+1.68  +2.32  -2.43  +5.90  -0.12  +1.71  -1.14  -2.82  -1.14  +4.76  -0.47  -2.05  +2.34  -2.36  +0.10
+4.12  +1.00  -0.41  +3.00  -0.48  +2.27  +8.04  -0.16  -1.86  +2.50  +0.60  -0.19  +2.50  +3.79  -0.24
->
+0.10  -0.24
-2.36  +3.79
+2.34  +2.50
-2.05  -0.19
-0.47  +0.60
+4.76  +2.50
-1.14  -1.86
-2.82  -0.16
-1.14  +8.04
+1.71  +2.27
-0.12  -0.48
+5.90  +3.00
-2.43  -0.41
+2.32  +1.00
+1.68  +4.12

-4.09  +1.72  +2.19
+4.11  +4.42  +2.74
-6.55  +2.75  -1.88
-6.79  +1.14  +1.55
+1.72  +2.20  +3.96
-0.86  +2.30  +2.41
-6.31  +1.16  +2.59
-3.96  +3.09  +1.38
-6.26  +2.57  +2.72
-1.53  +2.44  +2.15
-5.84  +2.16  -0.07
-7.42  +1.56  +0.74
->
+2.19  +2.74  -1.88  +1.55  +3.96  +2.41  +2.59  +1.38  +2.72  +2.15  -0.07  +0.74
+1.72  +4.42  +2.75  +1.14  +2.20  +2.30  +1.16  +3.09  +2.57  +2.44  +2.16  +1.56
-4.09  +4.11  -6.55  -6.79  +1.72  -0.86  -6.31  -3.96  -6.26  -1.53  -5.84  -7.42

+0.52  +0.16  +1.72  +1.54  +1.58  -6.81  +0.46  +1.94  -0.21  +0.71  -1.41  -5.90  -1.39
+0.88  +0.87  +0.04  -6.01  +2.46  -0.99  +1.35  +4.33  -0.27  +1.85  -0.54  +3.81  +0.82
+1.41  +3.19  -3.46  -0.55  +2.71  -1.77  +2.51  +1.47  +1.89  +1.67  -5.93  -3.51  +2.37
-0.80  -0.47  +3.60  +1.58  -1.40  -1.55  +0.70  +1.09  -2.33  -1.06  -3.08  +3.08  +2.47
-5.87  -3.96  +2.84  +2.06  -3.82  +1.33  -4.15  -6.49  -1.51  -5.41  +1.28  +1.87  -7.80
+0.64  -1.74  -0.62  +1.39  -4.11  +3.71  -2.59  +0.45  -2.81  -0.62  +1.92  +1.49  -0.25
+1.24  +0.76  +1.83  -4.87  +0.80  -4.46  -3.73  -1.93  +1.99  +1.06  -1.62  +2.95  -1.19
->
-1.39  +0.82  +2.37  +2.47  -7.80  -0.25  -1.19
-5.90  +3.81  -3.51  +3.08  +1.87  +1.49  +2.95
-1.41  -0.54  -5.93  -3.08  +1.28  +1.92  -1.62
+0.71  +1.85  +1.67  -1.06  -5.41  -0.62  +1.06
-0.21  -0.27  +1.89  -2.33  -1.51  -2.81  +1.99
+1.94  +4.33  +1.47  +1.09  -6.49  +0.45  -1.93
+0.46  +1.35  +2.51  +0.70  -4.15  -2.59  -3.73
-6.81  -0.99  -1.77  -1.55  +1.33  +3.71  -4.46
+1.58  +2.46  +2.71  -1.40  -3.82  -4.11  +0.80
+1.54  -6.01  -0.55  +1.58  +2.06  +1.39  -4.87
+1.72  +0.04  -3.46  +3.60  +2.84  -0.62  +1.83
+0.16  +0.87  +3.19  -0.47  -3.96  -1.74  +0.76
+0.52  +0.88  +1.41  -0.80  -5.87  +0.64  +1.24

-2.95  +2.13  +2.34  -0.67  -3.90  -1.52  +1.11  -1.89  +2.89  -0.20
+0.49  +4.71  +2.71  +1.22  +4.11  -1.66  -2.48  +0.60  +1.87  -0.08
-0.57  -3.61  -1.54  -1.62  +0.40  -3.30  +0.26  -0.96  -1.30  +0.05
+0.53  +2.23  -0.75  +0.31  +0.84  -0.61  +2.75  -1.28  -0.11  -0.27
+1.09  +6.44  -2.16  -0.12  +1.21  -3.07  -1.55  +0.80  -4.55  +0.70
+1.52  +2.15  -1.15  -0.06  -0.19  -0.62  +4.24  +0.02  +1.87  -0.09
->
-0.20  -0.08  +0.05  -0.27  +0.70  -0.09
+2.89  +1.87  -1.30  -0.11  -4.55  +1.87
-1.89  +0.60  -0.96  -1.28  +0.80  +0.02
+1.11  -2.48  +0.26  +2.75  -1.55  +4.24
-1.52  -1.66  -3.30  -0.61  -3.07  -0.62
-3.90  +4.11  +0.40  +0.84  +1.21  -0.19
-0.67  +1.22  -1.62  +0.31  -0.12  -0.06
+2.34  +2.71  -1.54  -0.75  -2.16  -1.15
+2.13  +4.71  -3.61  +2.23  +6.44  +2.15
-2.95  +0.49  -0.57  +0.53  +1.09  +1.52

+5.21  +1.04  -7.46
-4.05  +2.03  +0.59
-3.36  -0.75  +1.22
+5.59  +0.78  -8.15
+5.19  +0.88  -8.71
+5.10  +0.74  -8.41
-3.60  -0.59  +1.57
-3.24  -0.48  +1.95
+5.13  +0.45  -8.31
-4.06  +2.18  +0.59
-4.02  +2.31  +0.67
->
-7.46  +0.59  +1.22  -8.15  -8.71  -8.41  +1.57  +1.95  -8.31  +0.59  +0.67
+1.04  +2.03  -0.75  +0.78  +0.88  +0.74  -0.59  -0.48  +0.45  +2.18  +2.31
+5.21  -4.05  -3.36  +5.59  +5.19  +5.10  -3.60  -3.24  +5.13  -4.06  -4.02

+1.31  +0.83  +1.06  -2.05  -1.55  -2.11  +3.67  -3.10  -4.48  +2.06  -0.75  -1.72
+3.17  +2.20  -1.23  -2.65  +0.35  -0.35  +2.01  -3.00  +1.14  +2.78  -0.58  +2.26
-1.12  -1.05  -0.29  +1.10  -2.03  -1.50  +2.34  +1.45  -1.29  -0.25  +0.96  +0.45
-2.37  +4.25  +0.41  -4.04  -5.62  +0.17  +5.12  -0.83  -0.90  +8.14  +0.75  +1.20
->
-1.72  +2.26  +0.45  +1.20
-0.75  -0.58  +0.96  +0.75
+2.06  +2.78  -0.25  +8.14
-4.48  +1.14  -1.29  -0.90
-3.10  -3.00  +1.45  -0.83
+3.67  +2.01  +2.34  +5.12
-2.11  -0.35  -1.50  +0.17
-1.55  +0.35  -2.03  -5.62
-2.05  -2.65  +1.10  -4.04
+1.06  -1.23  -0.29  +0.41
+0.83  +2.20  -1.05  +4.25
+1.31  +3.17  -1.12  -2.37

+1.32  +1.12  +2.31  +1.73  +0.88  -0.33  +0.83  -0.25  -1.31  +2.31  +0.04  -0.26  -1.67  +1.05  -3.38
-3.26  +6.80  -4.68  -3.90  -2.06  +5.12  +1.69  +5.16  -8.02  -1.04  -0.09  +0.89  +6.25  -7.04  +1.76
-2.17  +3.10  +2.82  -5.94  -3.00  +3.95  +5.42  +3.38  -6.17  +0.57  +3.25  -3.31  +3.76  -6.14  +6.72
->
-3.38  +1.76  +6.72
+1.05  -7.04  -6.14
-1.67  +6.25  +3.76
-0.26  +0.89  -3.31
+0.04  -0.09  +3.25
+2.31  -1.04  +0.57
-1.31  -8.02  -6.17
-0.25  +5.16  +3.38
+0.83  +1.69  +5.42
-0.33  +5.12  +3.95
+0.88  -2.06  -3.00
+1.73  -3.90  -5.94
+2.31  -4.68  +2.82
+1.12  +6.80  +3.10
+1.32  -3.26  -2.17
---
-2.59  +2.14  -4.88
-2.47  +2.74  -7.35
-0.19  +5.40  -5.76
->
-2.47  +2.74  -7.35
-0.19  +5.40  -5.76

-7.68  -0.02  -3.63  +6.08
+1.51  -1.29  +1.17  +1.30
+3.58  +0.11  -2.88  -0.07
->
+1.51  -1.29  +1.17
+3.58  +0.11  -2.88

+4.68  +2.62  -2.46
+1.82  +2.17  -1.05
+0.08  -1.42  -2.48
+6.10  +3.17  -0.78
-1.13  +0.04  -8.04
->
+1.82  +2.17  -1.05
+0.08  -1.42  -2.48

-1.24  +1.33  -5.80
+0.24  +0.55  +7.27
-0.57  +0.04  +0.70
->
+0.24  +0.55  +7.27
-0.57  +0.04  +0.70

+5.05  -2.09  +8.09  -3.86
+6.24  +2.39  +4.54  -5.91
+5.57  +1.87  +5.68  -5.73
+5.27  +0.96  +6.75  -5.71
->
+6.24  +2.39  +4.54
+5.57  +1.87  +5.68

-8.41  -7.55  -4.19  -1.30
+7.14  -1.94  -1.10  -5.97
+5.96  -5.57  -3.39  -6.55
->
+7.14  -1.94  -1.10
+5.96  -5.57  -3.39
